In the rows, 128 means zero.
Turns in one plane each, and the order they were made in; the first pair answered:
deda (before => after):
[125  77 102 128  87  91 158 120 136 134 107 122  98 101 143 135 141 113
 175 130 132 117 127 116  91 138 177 160 124 117 128 123 137 109 128 152
 118 115 131 131 148 146 109 121 100] => [123  92 150 123 127 125 109 115 145 139 140 153 116 132 145 115 160 139
 152 145 118 186 130  99 115 162 128 146 124 114 171 152  99 150 143 144
 151 152 132 109 135 116 107 160 134]
[ 94 165 115 119 132 120 172 158  95 109 104 171 113  67 147 136 124 188
  90 150 121 143 173 172 177 180 133  72 133 215 101 119 132 120 156  97
 125  82 101 179 110 163 141 181 158] => [154  43  89 113 103  76 182 113 138 127 111  82 120 100 118 158 146 108
 170 116 144  68 111 128  71 112 187 196 130  88  90 102 152 109  94 161
 106 112 109 100 140 137 131  82 106]
[137 137 165 130 139 127 142 131 133 139 121 123 142 144 115 110 157 140
 121 130 136 135 139 119 149 127 107 122 122 117 111 123 127 140 117 108
 125 148 132 122 139 108 132 141 129] => [131 150 154 133 128 120 159 136 122 135 113 120 135 124 115 114 145 141
 119 130 136 118 146 130 155 123 119 111 115 132  93 115 140 123 115 102
 114 129 128 135 139 121 137 139 121]
vis (before => after):
[154  80 106 120 130 111 173 123 108 173 145 142 154 110 147 149 144 126
 191 158 110  95 139 129  62 129 199 167 120 143 115 167 142 136 126 148
 176 142 133 102  96 111 126 124  76] => [147  97 119 122 138 123 163 136  96 181 148 159 150  97 164 137 137 155
 184 171  98 124 150 139  72 159 186 138 119 169 124 183 138 137 143 131
 181 144 128 118  82 111 126 148  88]
[137 111 115 105 124 155 113 142 102 127  90  73 126 125 182 129 134 149
  96 128 117 193 118 160  98 183 136  97 112 179 153 170 120  88 161  67
 159 105 110 160 125 126 128 148 138] => [150 123  97 107 109 161 133 138  96 107  88  40 125 147 157 145 101 109
  80 110 134 147 102 160 107 132 156 110 113 172 114 152 144  74 138  73
 136  86 104 148 124 132 150 108 119]
[111 176 153  99 136 151 118 114 148 145 114 128 137 160 117  67  66  98
 105 209 124 149 196 133 154 110 129 157  96 122 153 173 137 148 159 130
 151 137 101 188 116 140 151 120 102] => [121 170 142  98 125 143 131 108 149 138 115 109 135 171  98  74  62  73
 108 194 135 115 184 128 148  79 144 177  94  99 134 154 146 138 144 145
 142 133 101 176 126 144 156  90  88]
[159  88  79 131 105  78 104  71 120 128 143 134 132 118 187  98 109 151
 107 123 104 162 106 169 119 115 148 131 102 166 125 145 149  95 149 146
 143 187  88 134  83 116  85 128  98] => [157 103  85 129  98  85 107  76 116 129 142 131 137 125 190 100  91 150
  94 124 102 163 110 173 127 115 150 121  96 174 118 149 155  92 153 140
 141 179  78 142  83 120  95 126 106]
vov (before => after):
[152  81 147 144 127 167  70 111 134 144 140  91 138 145 123 128 140 147
 149 135 131 139 104  94  88 153 121 159 128  74 148 155 140 125 124 127
 152 146 131 101 105  90 129 123 148] => [151 119 143 137 107 197  81 112 113 135 141  77 136 159 120 136  91 142
 116 132 126 119 105 113 101 137 137 131 123 100 124 146 162 104 129 105
 140 110 114 120  88 104 161 103 152]
[142 109 158 117 109 185  88 114 115 132 156 103 127 179 150 133  70 122
 123 142 112 153 117 128  90 129 137 139 115 126 137 162 155 136 131 105
 143 142 110 108  92 110 177 108 148] => [127 129 159 118 117 187  84 128 108 130 150 128 129 154 163 124  79 148
 112 147 110 170 143 137 114 154 123 109 113 158 142 164 147 136 153  89
 149 133 116 132  88 123 165 139 158]
[113  91 121 136 129 103 137 125 133 156 117 135 132  74 153 122 157 138
 172 136 128 129 137 114 102 144 136 155 130 110 140 131 130 139 132 132
 126 146 142 140 139 135  94 133 130] => [122  93 113 125 114 126 143 117 131 144 120  98 135  96 142 137 120 115
 163 126 129 100 121 115  86 113 157 163 122  97 120 124 149 124 124 137
 118 131 131 125 130 133 123 103 130]
Then:
Between the rows of a pair lie two turns.
[100 119 131 137 133 140 140 139 162 111  90 163 172 100  95 113 142 129
  65 128 124 122 161 140 111 101  91  95 117 156 119  90 126 146 150  90
 131 157 162 129 137 123 110 128 134] => [101 110 124 136 132 124 148 137 166 109  91 164 168  98  93 113 148 128
  77 126 129 116 160 140 105 105  94 101 121 151 118  86 123 138 154  98
 126 153 162 131 142 124 104 126 125] => vov deda
[106 125 107 130 123 101 122 140 131 132 131 143 129 116 118 113 163 138
 138 130 127 128 142 121 127 129 132 153 132 126 135 129 124 143 128 141
 120 135 146 131 138 137 124 135 119] => [100 152 111 126 121 127 129 137 112 124 131 136 131 128 120 120 125 141
 110 131 127 123 150 138 141 127 132 126 134 151 119 127 137 133 136 128
 116 115 133 145 129 145 146 129 130] => vis vis
[105 101 142 184 137 123 149 186 137 111 169  97 157 142 115 127 142 112
 102 138 128 119 125 141 126 122  97 152 132 143 148 121 158 128 108 112
 186 157 151 128 166 137 137 115 171] => [106  98 133 186 130 119 159 189 133 112 159  91 156 134 117 133 132 108
 110 134 129  98 126 147 124 110 110 154 128 145 137 113 169 114 108 112
 178 148 150 134 168 145 135 110 162] => deda deda
[162 110 141 138 109 189 114 133 128 136 156  73 116 147 165 145 109 115
 137 117 101 109  93 147  96 150 118 135 130  91 138 128 161 107 136 140
 123 148 165  88 129 125 161  81 118] => [127 141 151 142 129 176 106 155 116 137 147 133 113 109 184 130 139 160
 127 132  97 150 128 164 136 199  86  89 134 140 158 134 137 113 167 119
 134 151 178 128 132 138 139 137 134] => vov vov
[131 124 125 136 131 132 129 125 131 140 146 131 126 143 139 115 122 136
 148 120 113 137 103 132 118 146 131 131 137 133 153 146 128 119 129 132
 129 141 137 123 130 114 125 128 116] => [131 142 113 138 120 137 148 128 118 126 134 126 120 140 134 124 104 133
 134 115 117 120 108 145 131 132 138 114 135 148 133 136 136 106 134 127
 124 120 132 136 128 129 136 123 116] => deda vis
[137 124 106 120  97 119 145 121 114 135 109  93 134 102 159 123 106 114
 166 112 136  93 127 114  90 122 156 131 117 112 103 124 151 106 112 122
 110 111 114 135 113 135 123 101  99] => [131 132  98 126 102 111 154 126 116 133 100 104 129  92 159 125 110 119
 166 114 143  89 133 123 104 125 152 118 120 125  98 114 144 107 114 118
 105 106 118 146 117 144 116 109  97] => vov vis
[115 113 161 128 160  96 101 137 137 109 135 155 122 143 108 112 182 146
 133 133 131 165 119 108 147 111  71 118 142 110 181 124  48 139 126 109
 141 161 150 123 134  92 122 163 104] => [109  96 113 141 139  51 148 143 134 112  97 141 106  89 121 125 182 143
 165 126 136 123 133 128 139 105 103 127 141 127 154 104  68 104 121 116
 115 133 152 150 152 124 102 149  73] => deda vov
[121 151 145 120  91 162 112 122  82 113 113 127 112 147 132  72  68 161
 113 139 109 168 143 162 112 154 135  83 113 128 161 122 149 122 184  95
 143 112  92 184 136 126 163 139 144] => [103 170 128 126  95 132 127 134  82  95  96 143 107 123 128  69  96 163
 110 135 126 165 162 165 142 153 121  72 117 143 153 110 133 120 188 100
 132 101 105 192 153 141 142 150 135] => vis vov
[128 179 113 122 120 185 105 151  94 120 153  98 115 144  83 130 115 118
  94 184  47  92 132 165 121 105 136 110 133 121 134 117 144  84 131 135
 100 116 145 142 129 101 173 122 137] => [133 114 113 132 132 129  89 142 128 139 151 104 111 129  84 120 194 121
 155 183  55 106 126 139  85 129 128 157 137  76 171 126 114 103 120 169
 106 166 170 119 152  88 122 135 121] => vis vis
[120 150 149 135 153 134 114 128 120 126 132 172 127 141 119 129 142 126
 101 130 124 148 128 129 154 120  97  90 150 128 139 132  95 162 134 126
 139 140 129 127 130 132 131 150 130] => [135 138 130 136 143 125 130 123 125 116 123 147 133 154 100 139 138  99
  97 116 134 106 117 130 148  83 111 110 152 106 115 112 102 151 115 139
 124 131 127 109 141 132 142 118 114] => vis vis
[140 138 127 112 120 155 126 140 104 141 113 132  98 135 121 124 126 142
 128 117 123 121 153 148 126 127 140 137 138 145 119 159 133 134 136 139
 144 100 108 150 123 138 142 135 143] => [148 104 129 115 125 137 115 133 116 145 113 130 104 136 119 118 159 137
 147 119 129 127 150 134 111 126 132 167 142 117 137 159 123 150 122 150
 143 125 114 134 128 127 124 133 133] => vov vov
[ 88 133 127 155 152  93 188 148 145 127  89 118 126 123 128 104 169 145
 124  98 161 122 113 126 142 133  85 103 129 113 113 151 137 134 140 142
 107 111 143 156 153 139  97 148 107] => [107 134 120 149 139 104 193 142 148 119  95  85 127 147 119 117 134 123
 123  91 160  97  92 128 126 102 107 112 119  97  93 144 160 124 128 146
  99 103 132 145 147 137 124 111  96] => vov vov
